Z: rows in a few groups, each row roughly a mix of its group's directions:
Z (134 x 10):
[[-48 -32 -16   1  28 -12   2 -16  15  16]
 [ -8 -31 -10  53   7 -20  -8 -21  19  -4]
 [-24   3 -30  45  17 -24 -19  -9  18  -7]
 [ 29 -33  39  17  11 -14  28 -12 -12  12]
 [ -4  11  52   1 -14  21  28  29   8   5]
 [ 10   0  44   4  40  24  16   6   8  25]
 [-33 -22  17  12  33 -16  -1 -28  25 -22]
 [ 16  22 -33  18 -12  31  18  17  32  18]
 [ 26  19 -36   1  21 -30 -29  23  14  -3]
 [ 10  21 -19  28  -7  -9 -19 -16  50  19]
 [  9  23  39   0 -10  10  22  35  32  10]
 [ -1 -23  37  26   7  41  11 -16  11 -22]
 [-56 -13  11  -6 -31   7  20 -17  12  -2]
 [ -4 -50  40  14   3   2   8  -3  -4 -29]
 [  9  -9  43 -49 -21  11  11   5 -10   3]
 [-16  40 -40   7   1 -15  20   7 -32   4]
 [-16 -24 -25  11  -9  15  -8 -54  17  -8]
 [ 49 -15   0  10   7 -18 -39  17  20  -1]
 [  0 -22  24  38  38  21  15 -10  18  10]
 [ -3 -25  31   2 -26  19  45 -10  18 -10]
 [ 23  20 -44  14 -15  -7 -32  28   6   4]
 [ 59   5  14 -25  -8   1  -1  29  -4  -4]
 [  2 -29  48  -1  20   1  26 -22  22   5]
 [-21 -10  -4   0  -6  56  11 -26  25  -4]
 [ 24  33 -13 -29   5  16   5  31 -16  33]
 [-21 -25  40 -16 -15  29  27  -8  14 -17]
 [  4 -26  22  18  50 -26 -21  -9  -5   6]
 [ 56   3 -18  -9 -21 -20  -8   1  12  24]
 [-13   9 -23  11  35 -41 -27 -12 -11 -19]
 [ -5  -4 -26 -12  16 -42 -37 -13 -29  -3]
 [ 25  -2  31 -35 -19  16  10  15 -38  -4]
 [  1 -40  20  19  25 -19 -22 -18  25 -21]
 [ 43 -10  33 -24   7   6 -27   0  13  24]
 [-36 -24 -27  25 -10 -36  -4 -20  -5 -12]
 [  6  -3  19  31  10 -17  -3  -5 -33 -48]
 [  5  25  23 -22  32  30  -6  40  -9  -1]
 [-17 -32  45 -15 -10  24  21 -11   6 -20]
 [-60  10 -24  14  18  -9  -5  -8 -12 -14]
 [-21 -21  41  29   9  30  10 -20  18  -5]
 [-43 -10 -46 -11   2 -28 -10  -5   0  10]
 [  4 -10 -49 -16 -41  10   3  24 -10  -7]
 [ 21 -17  25   1 -38  35  16 -12  -5 -28]
 [ 27  27  45 -25   2 -11  15   9   2  27]
 [  3 -14 -43  18   9 -17 -27 -39 -16  -2]
 [-26   1 -25 -28   0 -39 -38 -13  -4   2]
 [ 15 -33   6  22 -36 -10   5 -32  -1 -32]
 [ 26 -31  36  11  20 -25  18 -13 -25  -2]
 [-31   6   1  54  20  16  -3   6   9 -23]
 [-14   6  29 -12 -21  35  32  16  32   3]
 [-18  -1  22  17  43  22  18   4  27  26]
 [ 32  -7  47  14  33   6   5   2 -16 -18]
 [ 34  36 -11 -28  12   8 -13  14  22  28]
 [ 15  34  14  29 -18   7  12  31  25  26]
 [ -6   4 -61 -13   2 -14 -28 -15  11   5]
 [ -5 -10 -29  20  22 -51 -27  -6  -5   0]
 [  7 -54 -23  10  -5 -28 -11 -18 -17 -10]
 [  8  -7 -29  31  -5 -23 -18  -3 -49   4]
 [ -7  14 -26  21  34 -25 -21 -13  37  13]
 [ -7  24 -54  14 -19   4 -29  16   3   4]
 [-64  -9  -8  14 -15 -11   7 -13   5 -15]
 [-45 -32  13  16  10 -19  -5 -26  16 -19]
 [ 13   8  27 -32 -26  26 -11  -4 -28 -31]
 [-37 -20  22 -11 -27  15  28 -13 -29 -11]
 [-17  13  48  -5 -17  24  23  29   7   8]
 [ -6  -8  37  15  12   9  37  -7  37  24]
 [-35  17  -9 -15 -30  29  32  14  -3 -22]
 [ -7  11 -38  28  22 -38 -23 -18  -1  -3]
 [  9  25 -40  21   7 -16 -37   8 -19 -20]
 [ 13  16 -20  55  24 -16 -19 -11   5  -6]
 [-13  -5 -47   8  22 -33 -27   9  19   4]
 [ 44  -2   7  23 -29  31  13 -12 -12 -20]
 [-40  -3  35   2 -16  11  11 -19  39  -6]
 [-24  -6  31 -14  40  -6   3 -38  17   6]
 [-11 -17  40 -26 -22  36  25  -2   6  -8]
 [ 19  40 -24 -18 -19  14   1  20 -15  35]
 [  0 -43   5  30  38 -23  -1 -17   6  13]
 [ 21  27 -40  11  -2 -31 -18  15  20  20]
 [-39 -51  18   5 -13   1  15 -14  -1 -12]
 [-28 -21  20  22 -12 -15 -14 -40 -30  -3]
 [-24 -39  25  28  18   5   3 -26  18 -19]
 [-24 -19 -36  27 -27  -7  -4 -17  12 -32]
 [-37  32 -43   1 -10   4  -1  -2 -30   5]
 [-22 -27 -44   8  17 -34 -23   2  -5   1]
 [ 40  14 -21  37  13  20  -8  30   0   8]
 [ 11  -6  41  17   2  45  29  -6  16  -1]
 [-19  10 -29  27  21 -11 -11 -13  47  14]
 [ -3  30   2 -48 -23  23  16   4 -14  23]
 [ 41  19 -41  14  16 -13  -9   9  24   9]
 [ -3  32   9  19 -10  38   5  18  37  21]
 [ 39  28  31 -29  25   7  -5  -5 -21  -2]
 [ -7   1 -22  36  45 -20 -24 -11 -10 -11]
 [ 51  14 -31 -11   1 -15 -13  25 -11  11]
 [-41 -24  35   2 -18  25  23  -6   0 -16]
 [ 34  48   3 -16 -17  25   7  18   2  15]
 [ 16   8 -21 -30   3 -54 -14  18  12   0]
 [ -1  29  15  -4 -45  35  27   4   5  12]
 [ 38 -20  35  29  11 -10 -18  10  -9 -25]
 [ 24  30   4 -12  41   2 -21  38  -3   1]
 [ -9  14 -21   7  41 -26 -32 -14  30   3]
 [  9 -26  20 -29   1 -41 -12 -27  25  -5]
 [-13 -30  -5  17  20 -44 -29 -20  -6 -16]
 [ 27 -23  -1 -32   1   5   4  38 -37 -10]
 [  9 -25  42 -18 -26  23  24   7 -18 -17]
 [ -6  25  30 -16  -3  26  31  21  27  24]
 [-31  -7 -47  -9 -23  -7 -15 -30  14   8]
 [ 17   2 -19 -36 -32  -8   3 -30 -34   7]
 [ 12  20  37  -6  15  38  14  30  23  -1]
 [ 23   0  41 -21  16 -13  41   6 -20 -11]
 [ 10  16 -53 -16  16 -22 -31   8   2   7]
 [ -6  19 -36  12   5 -40 -22 -27  17  14]
 [ 16 -28  19  33  15 -29 -27   2  -4 -30]
 [  5 -16  -4  19  39 -40 -32 -16   3 -14]
 [-36   6 -17  14  39 -26 -15 -27  13  -8]
 [-57  -5 -12  -1  16   9   1 -35  13  -1]
 [-15 -16 -19 -37 -42  16   9 -23 -16 -12]
 [-20  44 -23 -27 -19  21  19  19 -12   1]
 [  4  -7 -42 -22  10 -39 -29 -19   5  -7]
 [  0 -13  -7  31 -42  11  13 -25  12 -36]
 [-25 -30  24   4 -15  21  20  -2  29 -34]
 [ 24  34 -24  -4  -9 -10  15  22 -43  15]
 [ 40   6  16 -43  17  20  -2   8   0  27]
 [-28 -12 -24  43  26 -14 -18  -7  26  -2]
 [-32  -7 -37 -10 -29  16   1 -26  28   7]
 [-44 -15 -32  21   9   2 -17 -23   4 -26]
 [ 24  10  16 -26  38 -29 -15  12  12 -28]
 [ 26  17  25 -21  31  19   9  41   4  -7]
 [-12 -35 -25 -20  -1 -14 -12 -40 -30  -3]
 [  2   1 -50 -16  13 -32 -33  -7 -11   1]
 [-42 -16  21  -6  20  -9  11 -29 -24 -28]
 [ 10  -3 -32  16 -22  -9 -31   9 -19 -42]
 [-19 -21  10  17 -32   6  15 -42  32  -1]
 [-22 -12  -5 -18 -19 -45 -23 -25  -9 -25]
 [-23 -29 -25  16 -11 -32 -19 -26  -1 -28]
 [ 22  32  11 -20  31 -13 -21  36  18   4]]

the three rows of each list that fit no group, in list order (the others fit one group, some only roughly):
    J307: [-28 -13  28  40 -17   5  14 -26  -1 -26]
    J952: [31 20 37 11  3  3 20 31 31  5]
    J994: [ 23   1   1 -21 -48  11   1 -19 -29 -26]
    J384: [-22 -39  -2  22 -32 -11  -1 -29 -16 -22]
    J514: [  1  33 -24  -5  15 -24 -10  20  20  43]
    J865: [ 6 57 -2 -3  9  2 13 19 15 34]
    J280: [-15 -12  16   8 -41  20  17 -40 -11 -22]
    J739: [-18  17 -46  17  17 -18 -39  -7   8   1]
    J918: [ -9 -35  40   1  28  -7  -6 -31  23  -3]
    J583: [ 17 -37  -4  25  37 -28 -19 -15 -12 -12]

J384 J514 J280
    J355: [ 27  34 -32  -6  -9  -7   8  35  -3  30]
    J657: [ 10   1 -34  30  18 -32 -36   4  20   0]
    J992: [56 10 24  6 -9 28  7 21  7  3]
    J119: [-11  16 -49  42 -15  -9 -21   0   5   1]
    J199: [-46   2 -14  31  -9   8 -16 -12  38  -4]
    J540: [ 33  27 -14 -23  -7  27 -14  17 -37   5]
    J377: [ 23  31  -9 -19 -29  13   7  35   6  31]
    J853: [  2   1  38 -32  -4 -19   5  -4 -33 -35]
    J337: [ 22  40 -33 -29  10 -22 -17   5 -16   7]
    J374: [-10  -4  29   9 -24  38  30  -8  35   2]

J119 J199 J377
    J48: [-49 -27  -2 -17 -21  21   9 -22 -17  -9]
    J157: [  9  12  19  32 -15  42  33  12  16  11]
    J830: [10  7 50 16 20 36 19 10 14  6]
    J991: [ 19  18  23 -37   5   4  15   2 -47  11]
    J737: [-27   5  44   1 -12  20  40   4  17  11]
    J492: [ 35  30 -27 -12  27  -1 -22  28   2  14]
    J186: [29 47  3 -9 19 31 -5 13  0 23]
    J707: [ -2  12 -46  43   7 -29  -6   2  -9   9]
    J200: [-2 32 28  0 -4 32 18  7 36 28]
    J409: [ -9  10 -12 -11 -45  47  -4 -16  14  -3]
    J637: [-12  -8  40  -4   0  42  30   5  26   3]

J737 J200 J409
    J702: [  1 -12 -38  30  -7 -42  -9 -14 -22  -8]
    J851: [ 28   3  13  47   0  29  24  10 -22  10]
    J58: [ 11  45  31  -9 -17   1  25   5 -15  29]
    J773: [ 18 -14  48 -28  -2   7  20  14 -19 -26]
    J484: [-29 -27 -23   3 -17  -2  -9 -39 -34  -5]
    J935: [  9 -24 -40   7   6 -33 -15 -30 -24  -9]
    J435: [-14 -29 -35  26 -21 -26 -13  -8 -28 -10]
    J148: [-26 -38  -8  18   4 -31 -10 -19  36  -3]
    J591: [-11   1  -3  16 -22  42  15 -14  45   9]
    J706: [-16 -39  27  -6  -6   8  17 -40  12 -24]
    J43: [-26  -9  45  23   3  29  32   0   5  -3]
    J44: [-34 -27 -14  12  -6 -11 -20 -31  -7 -39]
    J743: [-37 -11  36 -24  -1  33  13 -23   6   7]

J58 J435 J43
    J364: [ 37  -9  39 -27  14   7   5 -25 -24   7]
    J548: [ 16 -15 -29  39   7 -22 -40  -6   7  11]
    J869: [-11 -13 -23  11  16 -49 -20  -1 -18 -30]
    J118: [-28 -42  14  29  28  -1  -4 -14 -11 -23]
    J631: [ -1 -31  -2  16   8 -21  -5 -27 -51 -11]
    J988: [-36 -20 -27   7  -3  15 -22 -45   4  -7]
    J956: [-19  13  20  50  22  25  19 -11  13  -6]
    J810: [ 27   7 -35   4 -36 -29 -16  16 -19 -16]
    J86: [ -1 -36   7  44  -5  24 -15 -19  22 -17]
    J995: [-55  10  19 -10  29 -21   9 -14  13   2]
    J564: [-20  31 -52  23 -18  -1  -4  10 -15   6]
    J704: [29 36  6 19 16 22  3 38 15 16]

J956 J86 J995
    J267: [ -7  18 -46  18   9 -35 -26   6  20  -2]
    J772: [ 38  -3 -40 -18  15   2 -40  -2  -6   4]
    J438: [ 18  39   9 -15  17  -6   1  22  27  39]
    J626: [ 24  13 -38  20  37 -16 -31   4   5  11]
    J202: [22 33 18  1  8 24 14 44 14 19]
    J268: [ 25 -11  -1  -8  41 -39 -30   0   5 -17]
    J59: [-53 -38  18  -6  -5  13  15 -12   6  -1]
    J311: [  5   7 -31  33  36 -27 -29   1  12  -4]
    J717: [ 36 -19  36   4  40 -18   3   9 -18  -5]
    J249: [  4 -11 -12 -13  27 -31 -35 -11 -40 -13]
    J379: [  7  -3  38  28 -14  30  13 -12  39   4]
    J188: [-14  13  27 -41  -8   3  31   7  16  34]
    J937: [-58 -10 -10  35   3  12   6   3  17  -5]
    J976: [ 27 -14  39 -24   8  -7   2  -6 -44  -1]

J772 J438 J717
    J9: [  2   7  32 -39 -13  40  18   7  21  10]
    J925: [ -5  -7 -37  37   8 -20 -32   2  28 -11]
    J883: [-10   4 -35 -40  21 -24 -22  27   6   0]
    J948: [  6 -31  47 -14   0  -4  26  -3 -23 -25]
    J905: [ 12  10  -7 -16  48  -4 -33   9 -34  -6]
    J70: [-17 -31  -7 -11  -5 -30 -17 -27 -22 -37]
    J546: [-30 -38  -9  41  24 -12  -5 -11 -11 -14]
    J37: [23 28 39 10 31 22 -6 28  8  1]
    J277: [-31 -35  15  26  36 -24  -1 -11 -13  -7]
    J561: [-5  6 50  5 -9 30 37  8 12  9]
    J751: [-29   9  37  13   5  35  20 -16  28  -8]

J70 J277 J561
    J733: [-16 -10 -26  22  28 -21 -12  -5 -43 -21]
    J612: [-35 -17 -21  -6  -9 -26 -21 -22 -39   0]
    J859: [-11   8 -45  19 -11 -32 -21 -21 -24   0]
    J504: [-38  12  14  20  -9  25  17   2  41 -19]
    J422: [-12  -3 -33  31  37  -8 -30 -13  20 -11]
    J688: [ 24  -5 -52  33  -3  -2 -16  -3 -21 -12]
    J132: [ 10 -10 -39   8  17 -41 -39   4   1  -2]
    J437: [ 16  34  28  -5 -24  33  21  17 -20 -15]
    J563: [-34  -9 -12  45  19  13   7 -15  30 -10]
    J389: [-11  18   7 -25 -23  40  24  10  33  16]

J859 J422 J132
    J497: [-17 -44   1 -14  -8 -28 -17 -27  22 -22]
    J214: [ 22  26 -26   6 -10  10 -25  38 -14  30]
    J227: [-61 -25   5  12   6  11   4 -21  12   0]
    J969: [ 38  21  -2 -31  35 -13 -22  22  -3   0]
    J759: [  0  -2 -21  34  22 -52 -10  -4  12  12]
    J605: [-31  -6 -10   7  48 -35  -8  -9  18   5]
    J3: [ -3  45 -35 -22   5 -23  -5  11  -8  27]
    J604: [-17 -28  48   4 -11  13   9 -11  33 -14]
    J682: [ 46  42 -13 -12   4   8  -7  28  -2  12]
    J572: [  4  -9  -9  23  34 -33 -27  -4  36 -15]

J497 J214 J605
